In the data rows, the value 128 means zero.
Here are some points:
[112, 146, 120, 130, 137, 114, 122, 96, 151, 117, 148, 131, 119, 126, 124, 102, 112, 117, 126, 141]
[119, 133, 122, 145, 172, 134, 124, 113, 113, 122, 201, 116, 120, 147, 153, 161, 155, 135, 130, 154]
[126, 130, 127, 116, 113, 136, 112, 121, 139, 143, 111, 122, 111, 125, 123, 135, 111, 117, 116, 136]
[130, 120, 112, 132, 138, 129, 107, 130, 121, 139, 112, 112, 117, 113, 125, 135, 105, 113, 136, 120]
[108, 134, 135, 125, 123, 130, 129, 127, 115, 114, 137, 129, 131, 134, 126, 126, 118, 131, 126, 128]
[101, 142, 87, 107, 203, 63, 98, 76, 132, 116, 144, 127, 184, 139, 112, 122, 69, 95, 74, 91]
[149, 127, 161, 133, 129, 141, 123, 140, 139, 108, 125, 135, 147, 115, 107, 130, 136, 143, 146, 131]
[123, 101, 177, 128, 138, 113, 115, 112, 124, 134, 100, 127, 105, 134, 111, 170, 94, 90, 131, 110]
[132, 103, 135, 101, 149, 118, 135, 119, 137, 135, 128, 136, 183, 92, 102, 146, 113, 149, 120, 127]
[124, 130, 117, 121, 120, 136, 139, 142, 124, 135, 127, 126, 135, 131, 123, 140, 109, 118, 128, 141]
[150, 119, 126, 141, 153, 118, 149, 134, 131, 166, 135, 128, 140, 60, 130, 135, 158, 152, 107, 136]
[105, 136, 128, 130, 117, 137, 126, 128, 157, 151, 113, 132, 106, 128, 132, 130, 127, 127, 126, 126]
[135, 142, 116, 123, 142, 127, 115, 120, 153, 97, 151, 122, 131, 144, 135, 126, 134, 128, 135, 116]
[143, 147, 122, 137, 147, 147, 140, 132, 159, 149, 128, 126, 107, 132, 144, 103, 127, 174, 130, 116]
[85, 129, 89, 104, 135, 111, 162, 152, 154, 61, 198, 138, 116, 141, 126, 151, 141, 113, 159, 215]
[176, 105, 125, 147, 107, 139, 150, 168, 152, 131, 109, 153, 131, 136, 137, 92, 162, 140, 106, 98]
[127, 149, 96, 124, 135, 140, 141, 108, 111, 116, 155, 150, 133, 141, 129, 88, 142, 111, 137, 127]
[144, 127, 91, 144, 121, 139, 124, 131, 120, 120, 126, 118, 117, 133, 114, 115, 127, 136, 160, 121]
[179, 105, 110, 135, 120, 142, 125, 142, 138, 134, 137, 128, 139, 152, 137, 92, 127, 136, 128, 106]
[104, 77, 180, 98, 89, 114, 159, 115, 104, 80, 62, 169, 72, 153, 164, 102, 172, 159, 117, 78]
[93, 127, 146, 130, 120, 134, 137, 143, 132, 153, 130, 122, 125, 118, 129, 149, 104, 113, 118, 161]
[107, 134, 125, 118, 120, 132, 128, 129, 135, 155, 143, 129, 127, 121, 129, 131, 114, 128, 116, 131]
Then 10 other points, each followed by its number:
[120, 124, 183, 139, 129, 112, 102, 131, 130, 141, 140, 147, 141, 103, 135, 156, 143, 110, 124, 149] 0
[136, 134, 139, 126, 136, 133, 138, 132, 115, 135, 133, 136, 135, 158, 132, 132, 114, 133, 128, 112] 1
[130, 145, 91, 124, 112, 139, 152, 131, 107, 120, 157, 137, 136, 144, 92, 124, 150, 141, 147, 142] 2
[135, 120, 116, 131, 147, 102, 128, 115, 146, 77, 136, 149, 163, 102, 124, 114, 114, 115, 133, 149] 3
[179, 101, 145, 132, 110, 143, 132, 163, 159, 104, 117, 145, 145, 140, 143, 90, 127, 136, 130, 126] 4
[114, 103, 93, 140, 121, 147, 100, 117, 133, 140, 102, 115, 136, 153, 107, 107, 114, 154, 138, 115] 5
[147, 121, 131, 133, 133, 138, 120, 125, 96, 138, 118, 121, 130, 140, 117, 143, 109, 118, 136, 130] 6
[139, 120, 146, 136, 138, 129, 105, 119, 122, 146, 124, 105, 105, 136, 122, 144, 93, 106, 123, 130] 7
[135, 131, 133, 126, 127, 134, 126, 131, 148, 103, 133, 128, 159, 132, 129, 122, 114, 129, 138, 129] 8
[136, 138, 121, 127, 111, 125, 110, 103, 167, 116, 131, 115, 133, 150, 118, 110, 108, 115, 130, 119] 9
Which two of these numbered points are nearest to each point below, looking only along the 5 directions in which the first points spread most? Their numbers follow each, nearest first.
[130, 130, 134, 125, 126, 135, 127, 133, 120, 121, 122, 128, 138, 139, 118, 120, 122, 129, 132, 128] > 1 8
[193, 108, 174, 126, 109, 148, 129, 202, 122, 92, 120, 150, 121, 123, 153, 87, 124, 134, 134, 123] > 4 1
[183, 105, 172, 125, 117, 185, 129, 205, 72, 128, 103, 132, 115, 97, 128, 108, 163, 158, 111, 102] > 4 1
[117, 139, 129, 133, 136, 127, 136, 112, 125, 116, 157, 126, 127, 114, 123, 105, 124, 131, 123, 131] > 8 1
[119, 115, 110, 107, 119, 158, 144, 111, 94, 144, 153, 172, 154, 121, 105, 127, 125, 122, 144, 150] > 8 1
[127, 104, 91, 173, 137, 130, 96, 105, 117, 125, 123, 106, 131, 190, 122, 121, 121, 164, 164, 134] > 9 5
[124, 144, 121, 127, 133, 110, 141, 143, 127, 191, 109, 136, 109, 135, 148, 135, 124, 153, 120, 134] > 6 1
[113, 127, 115, 136, 148, 154, 99, 123, 135, 133, 116, 121, 118, 140, 130, 99, 135, 171, 132, 100] > 5 1
[120, 117, 97, 143, 126, 139, 142, 143, 148, 108, 159, 111, 130, 152, 152, 119, 131, 116, 127, 135] > 2 8
[121, 127, 129, 126, 128, 131, 124, 134, 124, 151, 122, 118, 118, 148, 111, 141, 117, 115, 130, 130] > 6 7
[122, 200, 47, 96, 88, 68, 221, 205, 99, 155, 154, 9, 171, 122, 158, 153, 124, 183, 157, 104] > 2 8
[94, 139, 122, 122, 112, 125, 118, 120, 149, 109, 119, 126, 129, 142, 125, 115, 128, 129, 113, 123] > 1 8
[141, 124, 178, 142, 124, 103, 87, 135, 92, 145, 130, 147, 156, 77, 133, 159, 155, 100, 108, 168] > 0 6
[130, 133, 103, 133, 122, 134, 133, 148, 115, 150, 146, 112, 106, 154, 111, 103, 114, 179, 149, 107] > 5 1
[112, 98, 177, 145, 134, 108, 100, 139, 106, 142, 120, 138, 142, 96, 134, 154, 147, 91, 109, 138] > 0 6
[152, 136, 154, 140, 148, 128, 114, 101, 144, 121, 141, 139, 119, 160, 116, 115, 98, 128, 128, 126] > 9 1
[129, 119, 151, 121, 140, 169, 97, 139, 116, 137, 98, 112, 104, 122, 145, 82, 117, 163, 118, 84] > 5 4
[97, 172, 154, 155, 156, 118, 153, 102, 51, 129, 105, 158, 80, 66, 155, 101, 54, 98, 141, 94] > 7 6
[171, 124, 129, 141, 115, 121, 145, 165, 145, 80, 118, 158, 157, 137, 126, 107, 153, 133, 114, 106] > 4 8
[155, 128, 116, 131, 129, 137, 146, 144, 130, 99, 126, 159, 128, 125, 124, 85, 172, 138, 128, 114] > 4 2
[132, 110, 117, 138, 152, 154, 126, 174, 119, 177, 90, 144, 120, 132, 134, 98, 144, 202, 78, 117] > 4 1
[140, 166, 99, 120, 140, 158, 172, 67, 138, 103, 182, 161, 138, 141, 153, 134, 142, 99, 123, 171] > 2 3
[130, 118, 108, 120, 165, 86, 125, 99, 138, 111, 143, 153, 176, 77, 122, 119, 82, 101, 123, 161] > 3 8
[82, 144, 67, 114, 62, 100, 223, 157, 129, 123, 148, 82, 133, 123, 138, 192, 165, 131, 148, 126] > 2 0
[120, 135, 124, 125, 127, 136, 125, 131, 120, 107, 130, 125, 139, 115, 118, 109, 125, 130, 138, 138] > 8 1
[146, 137, 130, 123, 129, 147, 131, 125, 116, 128, 147, 131, 155, 118, 116, 108, 141, 134, 130, 132] > 8 1
[109, 129, 124, 134, 125, 135, 128, 115, 128, 146, 106, 118, 149, 110, 151, 139, 126, 115, 113, 120] > 6 1
[106, 89, 137, 127, 88, 135, 119, 141, 116, 137, 150, 146, 120, 71, 130, 140, 114, 106, 121, 182] > 0 6
[104, 117, 155, 147, 126, 76, 110, 119, 135, 147, 116, 146, 143, 77, 115, 164, 113, 85, 105, 161] > 0 7
[147, 110, 141, 100, 130, 189, 128, 170, 80, 174, 125, 111, 108, 125, 103, 85, 121, 215, 127, 87] > 4 5
[105, 140, 136, 124, 117, 116, 104, 116, 126, 121, 149, 115, 122, 135, 119, 112, 118, 117, 122, 122] > 9 1
[94, 126, 117, 82, 137, 64, 112, 143, 121, 133, 105, 120, 112, 74, 135, 159, 108, 108, 168, 147] > 0 7
[115, 131, 145, 134, 116, 64, 152, 120, 147, 182, 104, 129, 99, 109, 149, 177, 105, 102, 137, 79] > 7 6
[134, 130, 127, 139, 138, 122, 104, 124, 103, 125, 117, 116, 112, 120, 132, 136, 92, 103, 115, 140] > 7 6
[179, 120, 107, 145, 127, 137, 140, 142, 79, 128, 128, 112, 131, 159, 114, 113, 116, 200, 154, 75] > 4 5
[146, 122, 150, 121, 114, 123, 129, 158, 140, 133, 110, 161, 129, 138, 127, 100, 142, 142, 125, 116] > 4 1
[55, 179, 165, 135, 121, 102, 169, 123, 49, 157, 72, 158, 13, 98, 126, 66, 84, 112, 125, 109] > 7 6
[113, 154, 125, 121, 167, 117, 122, 78, 149, 117, 137, 148, 107, 94, 131, 106, 122, 102, 106, 172] > 3 8
